One turning vector, and how many steps it has turned
The counts run from 0 to 183.
[-58 -24 -23  31  19  11 -43 -27  34   5  -4   4   4  -9   9  30  13 -28
  21  33  -5   2   7  -6  -4  19   8 -11   9  12 -26 -13 -24]
114
[ 10 -11  -1   9 -23 -10  21 -34  -9 -45 -38  27  50  -4  17  11  36 -14
   6 -18  17   8 -21   0 -23  29  -7 -12  -6  10 -25  21 -26]
85
[-35   3  -3  20  16  -7   0  12  32  -6 -17 -20  19   9  -1  26 -32   5
   4  39   2  19 -44 -16 -40  24   3   1  51  17 -13  30  11]
157
[-45  36 -28  -7   6   7 -13 -33 -28  33 -11  34  29  -5   8  32  -9  16
  30  -6  -7 -18  -9  15 -13  37 -10   8  -8  21  10  22 -29]
179
[  0  14  25  -6   7  -4  29 -21   7  -1  -2 -44 -11 -28  13   2 -40 -30
 -12 -48  19  -3  12  27  17 -35 -12 -12  -1  16 -18  -9 -42]
132
[  8   9 -22  15 -23  16  31 -10 -14   9 -10  20 -28 -24 -27  21   3 -26
 -22  -1  -4 -14   6 -10  22 -31 -68   9  13   2 -21 -11 -20]
1
[ -4 -11 -32  40   4 -10  -1 -31 -18 -44 -11  -4  14  19   2  40   6  13
   1  23   6   5  23  31  11  34  21 -39  12  -7  -2   8 -41]
19
[-20  20 -18  46  18  -9   5  10  51  14 -10 -12  23 -35 -40   6  21  -4
  48 -21   5  -7 -19   1  16   3  -9  15   9  23 -11   3 -17]
47
[-35  26 -26 -12   7  13 -20 -35 -43  18  -9  41  41   1   3  27   2  17
  20   2  -6  -4  -3  15 -16  35 -12  -8 -13  34  10  14 -25]
180
[-11   4 -41  13   2  -4 -27 -33 -26 -24 -16 -23  -4   0  39  41   4  -4
  22  45   8  21 -11 -10 -15   2  19  -4  -4 -11 -13 -18 -47]
117
[-13   1  -5  46 -16  -5  10   8   9 -44  -5 -28  24 -33 -26 -10   9   8
   4  -4   5  16 -67 -21 -15  -2  10 -21  -8  18  -8 -24  -8]
152
[ 13  24   7 -10  23  -3  18 -46  26  -7 -12  15  38  11  -3  -8  41  16
  18   1  -3 -20 -19  -2  21   2 -29 -33  29  16 -26 -46 -24]
41
[-31  21 -22  35  -1 -28   4   6  13 -42 -18   5 -27  -3  -4  20 -16  23
  -2  15  42   1 -58 -12 -10 -26   4 -19  18   4 -11  14  -5]
54
[  7 -12   1 -29 -19 -24  -2 -33  -4 -43 -34 -12  29   1  21  14 -30  15
  -6 -16  27   0  24  19  -6 -13  -6 -42  27  -2 -29  -1 -20]
128
[-20   7 -21  38 -13 -23   8 -23   5 -36 -11 -17  31 -13 -13 -10  21  35
  29 -17  17  11 -50   3   5  19  17 -18  27 -10   8 -33 -14]
150
[-24  38   8  20 -10   1  -6 -27 -14  12   1   9  -4  -6  17  18 -28  10
  17 -19  -4 -42 -31  12  -4  40 -17 -20 -44   2   6  -3 -45]
77
[-26  19  -2  14  18  25   4 -22 -21  26 -16   8  -8 -21  26   7 -13 -18
  -4  -8  -5 -12 -23 -12 -19 -28 -45   4 -49  21 -10   5 -38]
175
[-44   4 -37  34   3   7 -32 -16  -5   9   0 -27 -20  12   9  48  -3 -15
   9   9 -26  -3   1  11 -14   6  23  23   6   4 -22  28 -52]
15
[-15   9   6 -24 -31  -4  61 -24 -20 -29 -15   6 -17 -11 -14   9  -5 -24
 -38  27  29   8 -22 -27   2  15   2  -2  32  24 -10 -32  -5]
96
[-31 -13  -2  22  29   8   5  -1  15 -18 -27  -7  18   6  -4  26 -20  -2
  -9  47  -6  32 -38  -4 -26  20 -12  -5  55  20 -17  21   8]
158
[-21  -2   3  13 -15 -14  42  -1  21   5  -7  21  17 -59 -17  18 -14 -13
  -2 -21  21  20   6   9  -2  45   4  16  32  39 -15  26 -17]
91
[-26  19  13  32  18  11  21 -59 -23  -8 -11  16 -16   8  22   6   0   2
  -9  -9   8 -22 -11   8  -8   9 -27 -21 -33   1  30 -30 -53]
75
[-57  -7 -41  -4 -22  25 -15 -30 -17  12  -6  -1  29 -31 -30   5  23 -26
  13   3 -25   0  14   3   9   8 -21  -3  18  14 -18 -43   0]
6
[-42  -5   5 -16  11  12  10 -45   8   0 -39  -4  17   0   3   1  -4 -26
  18  16  23  -4  11  14 -33  -4 -58 -13  -7   5  15 -29  20]
170
[-37  -4   0 -14   0  13  -3 -44 -22   5 -38  -5   6   0  37  -6 -17   5
  15   0  12 -20 -41  -7  -9 -23 -45 -18 -36 -14 -18 -14 -22]
173
[ -7   8   4  -9 -41 -12  35   9  17   5 -21  -4 -26  -1  -7  12 -23 -27
 -16  15   6 -32 -45 -20  40  14 -28   2  22  -5 -43 -10  -9]
99
[-16  58  -2 -48  12  -7  25 -37  19  16   5 -13  10  12 -12   1  -4  27
  18   8 -28 -19  11   8 -11   8  -7  10  38  31 -23 -19 -20]
38
[ -5   0  18   6  -3 -13   2  -5  54 -27  -9 -41  -3  -4  -3  28 -34 -28
   5 -17   7  -7  38  46  -8  22   0 -21   6   7 -37  21 -16]
25
[-17  16  -6  37  19   8 -18  12  11 -12   9   1  -4 -10 -21  38 -41 -18
 -31  18  -2  25 -47  -5  10  -8 -31 -12  28  30 -24  31  -1]
57
[-10  -1 -18  -3 -15  22  29  -7  10  32 -10 -12  -4 -11 -26  16   7 -43
  -9  19 -42   5  -8 -14  16   6 -48  38  35   7 -35  -9  -6]
102
[ -8 -29  20 -21  15   9  36 -39  -6 -17 -24 -47  27  -2  22   7 -10 -23
 -13  -6  11  30  26  16 -21   4  -6 -14  23  18 -19 -14 -32]
29
[-30  23 -19  20  26  -8  -3  -4  11 -10   5 -24 -15  13 -18  46 -30 -27
  -3  19   0  36 -24  31  11  -6 -41  15  40  -3   5  18   8]
59
[-17   2   0 -26  29  13  40 -36 -19  30 -13 -28  30  18 -20  -8   7  -2
   3  -2  -5 -15   3  21  27   5  11 -28  24  43 -11 -23 -26]
137
[ -6  -1 -24 -14   9  -8   8 -20   6 -34  -9 -15  16   6 -18  49  -9 -27
  -1   9   1  25  58  37 -26  -1  -6 -10  11  25 -26  25  -7]
125
[-11  -9 -11  21  40  -3  32 -15 -10 -40 -11 -16 -14  19   2  24  -5   7
 -15  44  10  44 -35  20  -2   0 -37  -1  36 -16  -7  12  -5]
160
[ 14   5 -23  13 -33 -12  -9 -12 -28 -63   7 -28   5   2  -8  36 -18  16
  -6   8  -3   3   6  24 -11  10  11 -39 -13 -12 -30   7 -36]
21
[-41   3 -42   8  12  -7  -4  -6  -7 -10 -11 -13  41 -21 -31   6  18  28
  34  16   8  39 -41  -7 -22  -5  21   2  31  32  -9   5   4]
50
[-48   5 -39  -6 -40  15 -21 -25  -9  24 -11   7  21 -28 -33  11  -6  -8
  16  -2 -27  -9  19  -2  18   4 -30   2  22   3 -21 -28   1]
5
[-32   0 -34  32  18 -11  25  -9   1 -40 -21   6   3  -5 -27   5  32   8
   1  25  30  29 -38 -10 -16 -29   9 -13  15  30   3  -4  -5]
52
[-47 -14   4 -15  16   6  17 -51   2   1 -44  -1   8   9  20  -5  -5 -11
  21   9  36 -11   0  11  -7 -11 -48 -24 -23 -13   3 -25   7]
171
[-45   1 -30  21 -44   1 -24 -34  -8  -9 -28  -9 -14   2   8   9   9 -14
  11   9  21 -37 -19 -33  -8 -14  16 -20 -11  -1  -9 -41 -28]
10
[-10  -5  -7 -26  -2 -26   4 -34   8 -42 -33 -16  13  11  19  26 -25   3
   0  -6  33   0  43  42  -5  -9   1 -24  29  -4 -22   7 -13]
127
